In the data rows, the value 500 means zero.
Here is a table of points, one per row:
tensor([374, 405, 649, 457, 662, 476, 494, 465, 490, 576, 636, 456, 409,
        539, 537, 367, 602, 401, 444, 431, 596, 440, 418, 454, 562, 450,
        622, 604, 369, 345, 438, 595])
tensor([415, 682, 393, 466, 507, 489, 530, 477, 568, 585, 655, 625, 354,
        589, 496, 545, 376, 446, 302, 533, 580, 586, 325, 543, 501, 464,
        550, 397, 532, 420, 196, 522])
tensor([548, 552, 480, 652, 614, 402, 540, 603, 502, 485, 460, 637, 536,
        515, 524, 360, 434, 556, 596, 606, 487, 384, 567, 512, 331, 438,
        490, 437, 526, 522, 509, 495])
tensor([448, 307, 595, 511, 448, 517, 503, 484, 417, 492, 591, 576, 396,
        479, 486, 534, 427, 452, 372, 502, 414, 601, 388, 582, 452, 497,
        598, 655, 435, 427, 563, 363])
tensor([530, 431, 637, 447, 630, 587, 545, 525, 367, 290, 475, 402, 556,
        361, 467, 456, 552, 474, 436, 513, 545, 477, 379, 417, 539, 500,
        453, 402, 615, 548, 494, 492])
tensor([474, 521, 473, 501, 518, 421, 573, 517, 492, 484, 468, 353, 411,
        586, 625, 403, 430, 540, 552, 535, 444, 532, 569, 545, 562, 641,
        383, 627, 458, 400, 529, 476])
tensor([480, 477, 287, 624, 585, 709, 544, 542, 405, 527, 516, 693, 579,
        450, 464, 578, 447, 404, 593, 665, 517, 485, 427, 380, 594, 409,
        421, 419, 486, 664, 514, 577])
tensor([570, 587, 363, 554, 308, 634, 434, 481, 562, 442, 460, 435, 426,
        406, 571, 461, 559, 604, 379, 511, 668, 450, 474, 421, 359, 557,
        463, 647, 537, 485, 499, 452])
tensor([552, 412, 447, 543, 402, 539, 455, 498, 404, 549, 643, 645, 491,
        548, 575, 469, 643, 454, 371, 435, 364, 587, 418, 508, 505, 487,
        606, 549, 396, 422, 565, 423])
tensor([550, 459, 581, 420, 591, 476, 546, 418, 413, 373, 656, 454, 348,
        510, 445, 413, 604, 370, 501, 345, 456, 607, 476, 487, 390, 333,
        665, 583, 492, 460, 517, 648])
tensor([559, 431, 511, 634, 702, 390, 606, 580, 561, 535, 417, 517, 556,
        601, 397, 457, 478, 620, 594, 493, 575, 511, 605, 504, 375, 522,
        381, 476, 533, 474, 487, 498])
tensor([469, 359, 413, 470, 389, 595, 528, 532, 469, 523, 566, 595, 415,
        471, 440, 436, 640, 563, 389, 414, 419, 523, 479, 694, 553, 369,
        581, 597, 456, 458, 494, 501])
tensor([486, 404, 568, 515, 687, 627, 526, 478, 333, 603, 544, 461, 519,
        569, 561, 392, 582, 614, 412, 412, 480, 498, 509, 425, 527, 414,
        664, 557, 475, 310, 437, 635])
tensor([519, 566, 665, 510, 653, 362, 462, 466, 379, 585, 367, 509, 546,
        520, 353, 510, 586, 470, 349, 553, 547, 455, 609, 400, 567, 528,
        450, 511, 730, 526, 508, 600])
tensor([579, 585, 444, 453, 437, 539, 689, 463, 406, 473, 431, 362, 528,
        493, 582, 611, 447, 456, 358, 537, 411, 544, 678, 667, 480, 558,
        372, 652, 427, 468, 528, 577])
tensor([398, 549, 664, 462, 409, 434, 538, 573, 469, 554, 572, 629, 393,
        438, 531, 622, 541, 508, 679, 359, 513, 572, 484, 526, 491, 453,
        526, 465, 499, 342, 465, 393])
tensor([372, 381, 478, 453, 495, 489, 507, 553, 440, 484, 529, 653, 377,
        578, 400, 468, 544, 477, 360, 433, 401, 395, 562, 582, 590, 470,
        649, 544, 496, 439, 482, 376])
tensor([458, 558, 437, 446, 428, 338, 352, 501, 546, 381, 497, 432, 578,
        567, 427, 567, 371, 538, 675, 574, 441, 605, 600, 537, 503, 414,
        527, 527, 624, 401, 488, 466])
tensor([363, 402, 590, 492, 582, 555, 548, 371, 403, 535, 550, 490, 433,
        564, 492, 429, 569, 465, 466, 382, 480, 538, 507, 455, 451, 381,
        585, 517, 470, 443, 359, 587])
tensor([534, 408, 518, 589, 511, 425, 471, 463, 606, 370, 596, 504, 442,
        263, 461, 619, 384, 743, 346, 371, 596, 343, 413, 463, 641, 546,
        427, 521, 457, 563, 384, 624])
tensor([507, 373, 485, 538, 626, 469, 594, 537, 764, 486, 522, 509, 419,
        645, 550, 399, 533, 526, 639, 582, 502, 486, 615, 581, 421, 441,
        390, 453, 578, 606, 508, 446])
tensor([412, 431, 443, 435, 376, 513, 514, 499, 417, 477, 603, 601, 500,
        623, 395, 500, 634, 483, 486, 412, 356, 623, 411, 571, 462, 506,
        603, 648, 514, 513, 550, 348])
tensor([481, 621, 387, 484, 578, 512, 437, 566, 590, 519, 387, 454, 562,
        374, 407, 356, 516, 575, 527, 402, 640, 778, 517, 592, 538, 617,
        490, 439, 496, 547, 406, 552])
tensor([636, 616, 445, 351, 426, 486, 428, 440, 649, 595, 469, 416, 549,
        489, 569, 459, 663, 449, 634, 653, 485, 560, 516, 667, 589, 386,
        519, 431, 398, 454, 513, 396])
tensor([538, 591, 459, 613, 426, 540, 433, 400, 529, 528, 500, 425, 375,
        359, 431, 473, 498, 549, 437, 414, 593, 427, 626, 321, 346, 584,
        526, 449, 379, 561, 547, 391])
tensor([379, 432, 627, 380, 408, 550, 520, 396, 673, 500, 426, 565, 593,
        604, 393, 577, 461, 478, 602, 476, 665, 470, 446, 482, 553, 521,
        476, 443, 327, 474, 540, 531])
tensor([640, 503, 451, 544, 522, 468, 404, 334, 578, 398, 627, 508, 525,
        459, 534, 627, 602, 795, 445, 312, 481, 530, 426, 402, 594, 581,
        392, 548, 427, 616, 424, 598])
tensor([448, 588, 296, 430, 494, 398, 364, 421, 472, 637, 297, 534, 487,
        523, 532, 535, 488, 501, 376, 613, 640, 432, 606, 541, 627, 241,
        581, 284, 413, 529, 516, 352])
tensor([527, 500, 615, 405, 426, 463, 630, 561, 419, 504, 683, 596, 353,
        389, 423, 601, 505, 536, 709, 414, 640, 521, 509, 602, 584, 503,
        562, 436, 575, 313, 552, 417])
tensor([560, 573, 444, 399, 572, 373, 356, 627, 540, 572, 460, 497, 642,
        515, 532, 390, 413, 437, 514, 367, 496, 604, 540, 511, 464, 699,
        521, 439, 457, 485, 411, 556])
tensor([518, 525, 557, 322, 419, 581, 418, 561, 304, 434, 430, 519, 550,
        601, 655, 352, 690, 690, 483, 795, 488, 502, 604, 515, 477, 615,
        441, 462, 562, 445, 460, 664])
tensor([547, 487, 633, 466, 416, 546, 511, 430, 456, 490, 450, 529, 614,
        553, 412, 657, 356, 477, 650, 452, 531, 422, 406, 484, 471, 492,
        580, 452, 474, 464, 556, 612])
tensor([558, 593, 688, 541, 564, 544, 436, 486, 359, 594, 498, 436, 570,
        337, 496, 508, 554, 444, 482, 633, 464, 612, 499, 492, 481, 536,
        452, 546, 705, 565, 565, 670])
tensor([523, 653, 515, 539, 448, 476, 562, 478, 471, 569, 531, 422, 455,
        516, 563, 408, 502, 458, 573, 552, 326, 525, 599, 633, 566, 596,
        409, 587, 447, 511, 558, 497])
tensor([609, 569, 539, 347, 524, 645, 503, 447, 665, 511, 528, 551, 598,
        641, 618, 588, 435, 540, 557, 543, 530, 500, 332, 416, 603, 389,
        634, 466, 521, 526, 639, 488])
tensor([614, 565, 479, 480, 519, 434, 464, 493, 609, 503, 523, 356, 449,
        523, 468, 630, 510, 378, 608, 520, 404, 542, 728, 545, 639, 370,
        623, 372, 500, 578, 532, 479])
tensor([492, 592, 645, 480, 465, 474, 483, 635, 525, 526, 536, 679, 419,
        590, 631, 600, 635, 504, 619, 350, 488, 575, 481, 481, 600, 417,
        516, 541, 560, 370, 383, 358])
tensor([524, 505, 460, 531, 435, 515, 418, 442, 672, 584, 528, 421, 401,
        437, 385, 442, 516, 481, 355, 471, 548, 388, 600, 287, 449, 533,
        409, 492, 432, 385, 591, 411])
tensor([715, 393, 414, 524, 331, 534, 477, 628, 510, 399, 531, 416, 473,
        580, 577, 484, 425, 516, 598, 704, 640, 570, 582, 608, 643, 460,
        631, 395, 419, 516, 426, 549])
tensor([466, 565, 463, 670, 451, 416, 524, 480, 479, 574, 415, 443, 447,
        610, 629, 469, 482, 423, 403, 492, 472, 567, 545, 471, 587, 519,
        335, 552, 465, 534, 523, 433])
tensor([414, 565, 613, 420, 593, 549, 543, 459, 627, 239, 549, 560, 729,
        367, 461, 345, 649, 474, 401, 531, 463, 437, 463, 436, 638, 455,
        420, 477, 457, 626, 384, 506])
tensor([532, 346, 510, 603, 561, 434, 596, 431, 453, 537, 590, 480, 601,
        435, 480, 595, 355, 466, 609, 575, 531, 570, 607, 515, 257, 548,
        367, 400, 585, 498, 639, 489])
tensor([514, 413, 400, 532, 389, 580, 507, 497, 453, 368, 450, 514, 524,
        531, 434, 404, 431, 481, 503, 410, 354, 472, 297, 499, 574, 523,
        314, 519, 557, 541, 562, 574])
tensor([552, 334, 444, 738, 574, 503, 491, 604, 451, 601, 411, 502, 536,
        582, 595, 564, 524, 335, 601, 528, 646, 359, 567, 616, 411, 538,
        431, 460, 508, 544, 485, 524])
tensor([368, 421, 558, 341, 593, 519, 546, 534, 410, 284, 436, 437, 530,
        392, 535, 410, 525, 501, 361, 549, 563, 322, 420, 396, 545, 406,
        487, 393, 568, 601, 474, 465])
tensor([382, 336, 579, 482, 551, 585, 362, 409, 351, 388, 509, 409, 661,
        533, 525, 480, 618, 407, 487, 484, 500, 427, 455, 401, 514, 555,
        297, 320, 524, 502, 405, 484])
tensor([394, 351, 430, 482, 403, 424, 461, 569, 429, 400, 630, 669, 447,
        512, 502, 510, 488, 478, 359, 413, 408, 491, 447, 503, 524, 461,
        586, 625, 565, 423, 516, 404])
tensor([457, 530, 569, 374, 400, 597, 499, 400, 489, 461, 370, 536, 616,
        516, 528, 683, 384, 583, 568, 485, 469, 385, 454, 520, 408, 420,
        538, 471, 438, 390, 543, 679])
tensor([489, 642, 471, 660, 494, 481, 578, 522, 523, 556, 444, 391, 464,
        498, 648, 516, 468, 372, 398, 441, 411, 501, 557, 536, 579, 505,
        393, 597, 516, 504, 546, 495])
tensor([541, 395, 490, 529, 405, 488, 569, 367, 441, 390, 322, 542, 404,
        443, 505, 389, 568, 426, 580, 469, 319, 332, 414, 551, 588, 675,
        474, 521, 430, 524, 483, 606])
tensor([470, 468, 656, 449, 496, 429, 456, 439, 524, 542, 527, 409, 371,
        395, 534, 423, 541, 464, 407, 650, 566, 701, 405, 381, 475, 469,
        447, 430, 607, 679, 705, 546])
tensor([502, 478, 577, 691, 564, 651, 603, 543, 580, 430, 630, 479, 518,
        505, 505, 804, 660, 535, 638, 652, 228, 698, 330, 557, 327, 813,
        479, 527, 599, 270, 447, 558])
tensor([396, 506, 385, 501, 696, 470, 396, 721, 412, 572, 703, 515, 413,
        532, 565, 585, 490, 588, 537, 567, 410, 337, 304, 567, 322, 363,
        575, 514, 501, 504, 539, 521])
tensor([458, 536, 375, 418, 542, 497, 485, 539, 504, 616, 378, 436, 600,
        411, 559, 487, 359, 461, 392, 322, 603, 590, 592, 565, 448, 595,
        573, 385, 548, 596, 410, 564])
tensor([551, 579, 391, 518, 455, 314, 414, 466, 439, 469, 434, 445, 542,
        451, 448, 540, 424, 530, 548, 561, 621, 563, 536, 510, 530, 394,
        579, 408, 495, 396, 582, 446])
tensor([431, 557, 432, 284, 547, 358, 424, 578, 596, 460, 447, 501, 559,
        531, 604, 399, 340, 534, 450, 325, 536, 636, 565, 557, 380, 616,
        573, 474, 527, 598, 455, 577])
tensor([489, 441, 370, 568, 695, 557, 571, 546, 518, 485, 531, 670, 568,
        456, 495, 541, 421, 533, 686, 618, 427, 533, 415, 258, 625, 504,
        396, 523, 475, 516, 524, 592])
There is one direction along which these points spread out most. For each point below, how far along it does it lie, from 0 to 99? The average is 50, and the first point in the table lies past the average. One standard deviation of the points above along it is 16.
tensor([538, 524, 662, 398, 665, 462, 400, 501, 443, 615, 448, 456, 524,
        553, 407, 403, 608, 502, 421, 613, 595, 517, 524, 521, 589, 534,
        421, 546, 637, 526, 574, 542]) 39
tensor([438, 600, 508, 619, 435, 437, 534, 514, 462, 494, 505, 451, 509,
        603, 594, 420, 425, 501, 510, 544, 418, 509, 590, 571, 574, 644,
        420, 601, 404, 498, 525, 507]) 43
tensor([502, 463, 413, 639, 580, 465, 546, 594, 511, 525, 437, 583, 480,
        436, 444, 426, 468, 461, 479, 560, 652, 339, 597, 678, 359, 319,
        428, 403, 504, 595, 552, 543]) 32
tensor([386, 519, 601, 467, 412, 474, 499, 490, 604, 372, 415, 522, 469,
        618, 465, 578, 386, 545, 680, 437, 493, 443, 398, 359, 480, 425,
        614, 417, 488, 550, 547, 595]) 50
tensor([515, 412, 504, 520, 423, 509, 617, 449, 489, 366, 430, 546, 444,
        417, 501, 348, 343, 439, 543, 424, 297, 436, 366, 413, 517, 716,
        467, 457, 478, 478, 604, 539]) 54
tensor([474, 619, 475, 614, 324, 428, 804, 417, 388, 526, 468, 361, 526,
        524, 467, 394, 490, 574, 454, 529, 591, 546, 519, 593, 513, 608,
        565, 531, 461, 671, 466, 436]) 39
tensor([637, 462, 494, 633, 448, 559, 337, 450, 590, 562, 605, 375, 484,
        609, 502, 542, 498, 557, 486, 407, 525, 503, 577, 307, 440, 604,
        381, 558, 476, 563, 441, 376]) 42
tensor([553, 599, 465, 532, 482, 455, 483, 553, 617, 530, 411, 397, 464,
        437, 468, 551, 457, 487, 537, 568, 513, 569, 525, 537, 644, 313,
        598, 439, 604, 503, 514, 430]) 36
tensor([571, 632, 418, 417, 444, 659, 448, 422, 581, 598, 493, 497, 486,
        376, 508, 485, 546, 504, 459, 492, 541, 387, 592, 445, 360, 604,
        529, 665, 477, 596, 541, 341]) 43
tensor([496, 596, 637, 469, 476, 659, 475, 510, 542, 520, 329, 602, 547,
        510, 400, 603, 464, 428, 625, 456, 586, 439, 386, 529, 559, 468,
        526, 496, 509, 470, 520, 562]) 48
tensor([528, 439, 417, 416, 286, 394, 524, 555, 574, 590, 423, 488, 768,
        509, 571, 611, 385, 378, 527, 571, 404, 458, 553, 536, 499, 359,
        597, 554, 553, 558, 416, 487]) 39
tensor([449, 386, 426, 510, 659, 459, 592, 591, 514, 682, 590, 538, 421,
        477, 440, 734, 618, 444, 334, 561, 519, 402, 396, 540, 375, 453,
        549, 415, 345, 520, 550, 493]) 62
tensor([703, 627, 507, 575, 454, 597, 421, 555, 521, 492, 479, 468, 522,
        385, 460, 488, 490, 541, 496, 470, 450, 467, 565, 399, 377, 591,
        476, 650, 454, 533, 437, 365]) 42
tensor([399, 575, 482, 423, 472, 567, 453, 424, 546, 584, 533, 417, 498,
        541, 316, 488, 444, 578, 553, 527, 536, 364, 609, 402, 400, 582,
        496, 600, 549, 617, 464, 206]) 42
